0: tensor([ -27,  -18,  -36,   58,   18,  -10,    5,  -85,   -4,   65,  -19,   11,  -44,   10,  -26,
          50,   71,   -5, -101,  -21,   12,  -15,   10,  -37,  -24,  -31,   16,  -44,   -2,   27])
1: tensor([ -37,  -21,  -63,  -47,   27,   22,   54,   43,   23,  -28,   10,  -75,   -4,  -15,  -36,
          91,   43,    3,   85,   39,   37,  -17,  -24,  -41,  -52, -104,  -39,  -13,   14,   17])
2: tensor([ 40,  28, -41,  50,   8, -20,   0,  90,  54, -47,  90, -41,  50, -69, -86,  36,   9,  -7,
          2,  51, -18,  37,  36,  32,  44, -68,  59, -21,  34,  21])
3: tensor([-25, -59,  36,   0,  62,  14,  -3, -54, -17,   9, -28,  -3,  21,   1,  69,  19,  29, -17,
         -7,  -9,  28,  10, -44, -26, -48, -16, -24,  31,  14,  17])
4: tensor([-16, -17, -34,  61,  32, -17,   0, -99,  -8,  66, -20,   9, -61,  18, -13,  34,  65, -15,
        -95, -35,   8, -10,  11, -40,  -9, -24,  27, -40, -17,  46])
5: tensor([ -32,  -30,  -60,  -55,   18,   32,   40,   34,   14,  -18,   26,  -84,   -7,   -5,  -21,
          67,   29,   -3,   66,   31,   35,  -29,  -22,  -25,  -65, -103,  -33,   -6,    6,   46])
6: tensor([ -21,    1,  -24,   47,   21,  -29,  -18,  -56,   26,   31,   -5,   18,  -66,    1,  -29,
          42,   24,  -16, -104,  -13,  -37,   19,   26,  -15,    0,   23,   13,  -34,   12,   40])
7: tensor([ 42,  46,   9,  -9, -19,  28, -23,   8,  -9, -22,  22,  25,  28, -12,  -1, -68, -31,  25,
        -21, -44, -14,  -6,   4,  39,  50,  55,  27,  31, -49, -16])
8: tensor([  3,   3,  97, -18,  33, -44, -35,  31, -31, -20,   2,  65,  31,  20, 102, -34, -76, -38,
         10,  54,  -4,  47,  31,  38, -62,  49,  -5,  50,  21, -15])
9: tensor([  29,  -34,   17,   42,   15,  -46,  -71,    2,  -38,    4,   10,    5,  -10,   24,   79,
         -35,  -33,   27,   37,  -13,  -31,    5,  -30,  -85, -127,  -51,    5,  -24,   14,   64])
10: tensor([  -4,  -42,  -21,   -9,   32,  -29,   36,  -11,   67,    4,  -40,  -66, -103,   16,    4,
          15,   28,  -45,   20,  -33,   29,  -16,  -37,  -55,  -19,  -41,  -68,    3,   -6,   63])
11: tensor([-17,   9, -33,  25, -62,   8,  42,  14,  32, -17, -19, -17,  24, -24, -91,  65,  10,  28,
         39,  24,  -5,   0,   6,  21,  58, -16,  10, -50,  33, -67])
12: tensor([ 27,  34,  -4, -17, -36,  91, -17,  -8, -82, -56,  30,  65,  94,  -2, -29, -94, -46,  94,
         -7, -47, -58,  18, -25,  29,  63,  97,  50,   0, -28, -22])
13: tensor([-14,   3,  85,  -3,  36, -39, -34,  54, -24, -29,  16,  55,  52,  16, 114, -22, -72, -35,
         18,  69, -16,  53,  36,  35, -90,  40,  14,  41,  27, -11])
14: tensor([ 20,  19, -23,  -6,  53,  20,  13, -65,   9,  54,  -1,  14, -47,  -1,  -1, -56,  51,  -7,
        -39, -18,  -3, -14, -33, -59, -10,  -4,  33,  13, -25,  93])
15: tensor([ 53,  21, -37,  47,  -4, -31,   1,  71,  68, -42,  78, -38,  32, -62, -72,  43,  11,  -6,
          2,  34, -20,  35,  18,  32,  35, -58,  41,  -7,  36,  17])
16: tensor([  5,  45,  49,   5, -55,  17, -25, -17, -15,  35, -43,  63,  69, -22,  31, -19,  -5,   8,
        -12,  26,   0, -25, -12,  20,  -1,  27,  61,  22, -13, -72])
17: tensor([-28, -21,  -6,  21,  33, -16,   6,  -6,  26,   4,  21, -32,   3, -23,   2,  87,  48, -55,
        -33,  27,  34,  -1,   6,   4,   4, -62,  -2,  15,  26,   2])

tensor([   9,   61,  -38,   30, -114,  -38,   19,   34,   75,   60,  -23,   36,  -33,  -15,  -45,
          72,   13,    1,   18,   62,   -5,  -91,   19,  -13,   61,  -34,  -42,  -22,   56,  -97]) 11 17 16 15 6
tensor([ 10,  47,  -3, -43, -35,   4,   3,  59, -40,  -3,  22,  22,  88, -29,   5,  14,  25, -28,
         67,  12,  78, -57,  10,  18,  44, -33, -12,  59,   4, -71]) 16 7 11 17 15
tensor([ -87,  -49,   27,   40,   19,    8,  -31,  -94,  -69,  -67, -127,   43,    8,   48,   44,
          -1,    9,   15,  -18, -127,  -18,   42,  -69,    2, -105,   64,   41,   -4,  -49,  -13]) 3 4 16 9 0
tensor([ 24,  -6, -18,  41, -51,   6,  28, -23, -49,  30,  -7, -24,  20,  20, -47,  -9,  29,  47,
         10, -14,  29,  -7,  27, -11,  44, -17,  27, -74,  -8, -21]) 11 0 7 4 16
tensor([ -9, -58,  -7,  -5,  41, -36,  37,  -1,  43,  -4, -30, -72, -74,  14,   8,  26,  40, -44,
         28, -43,  32,   7, -29, -34, -20, -36, -63,   4,   9,  62]) 10 17 3 5 1
tensor([ -8, -45,  -7,  -1,  31, -33,  33, -22,  55,  -6, -33, -61, -87,  15,   2,   9,  17, -38,
         19, -39,  21,  -2, -25, -44, -20, -43, -69,  -2,   1,  64]) 10 3 17 5 14
tensor([ 23,  49, -11,  -7, -42,  84, -20,  -6, -79, -51,  23,  68,  89,  -9, -25, -84, -51,  72,
         -7, -38, -55,   1, -15,  21,  61,  99,  23,   1, -28, -34]) 12 7 16 11 8
tensor([-13,   0,  20,  -4,  55,  -9,  23,  19,  40, -18,  -5,  -5,  44, -42,   1,  48,  22, -71,
         -5,  64,  17,  23,  -5,  35, -32, -30,  53,  47,  10,  29]) 17 3 15 2 5
tensor([  18,  -57,    4,  -10,   23,   12,  -50,  -34,    5,   11,   11,  -19, -102,   28,   29,
         -41,  -77,   51,  -65,  -17,  -72,   25,    7,  -22,  -23,   68,  -52,  -31,   -8,   41]) 6 14 9 7 3
tensor([  8, -24, -32, -21, -17,  43,  -6,   9, -47,  -5,  56, -45, -57,  43, -15,  12, -74,  68,
        -19,  33, -58,  20,  55, -11, -34,  -2, -43, -80,  -2,  21]) 6 5 9 7 11
tensor([ 24,  25,   5, -12, -37,  77, -14, -14, -77, -51,  11,  65,  78,   8, -26, -84, -43,  88,
          3, -39, -52,  20, -20,  23,  51,  88,  51,  -8, -17, -25]) 12 7 16 11 8
tensor([ 15, -40,  -1,  -7,  -2,   7, -23, -17, -77,  16,  37, -50, -15,  34,  -9, -25, -21,  48,
          8, -22,  28,  13,  33,  -3,  18,  17, -32, -39, -11, -22]) 7 3 6 17 11
tensor([ -14,   23,  -27,   56,   20,  -26,  -13,  -35,   36,   33,   14,   42,  -50,    3,  -42,
          32,   25,  -35, -112,    7,  -49,   24,   24,   -5,   24,   -3,   20,  -20,   23,   28]) 6 0 4 17 14
tensor([ 49,  19,   6, -17,  -5,  34, -17,   9, -22, -35,  25,  24,  25, -17,   2, -76, -36,  24,
        -27, -44,  -9,  -9,  -5,  51,  57,  69,  36,  28, -46,   0]) 7 12 16 14 8
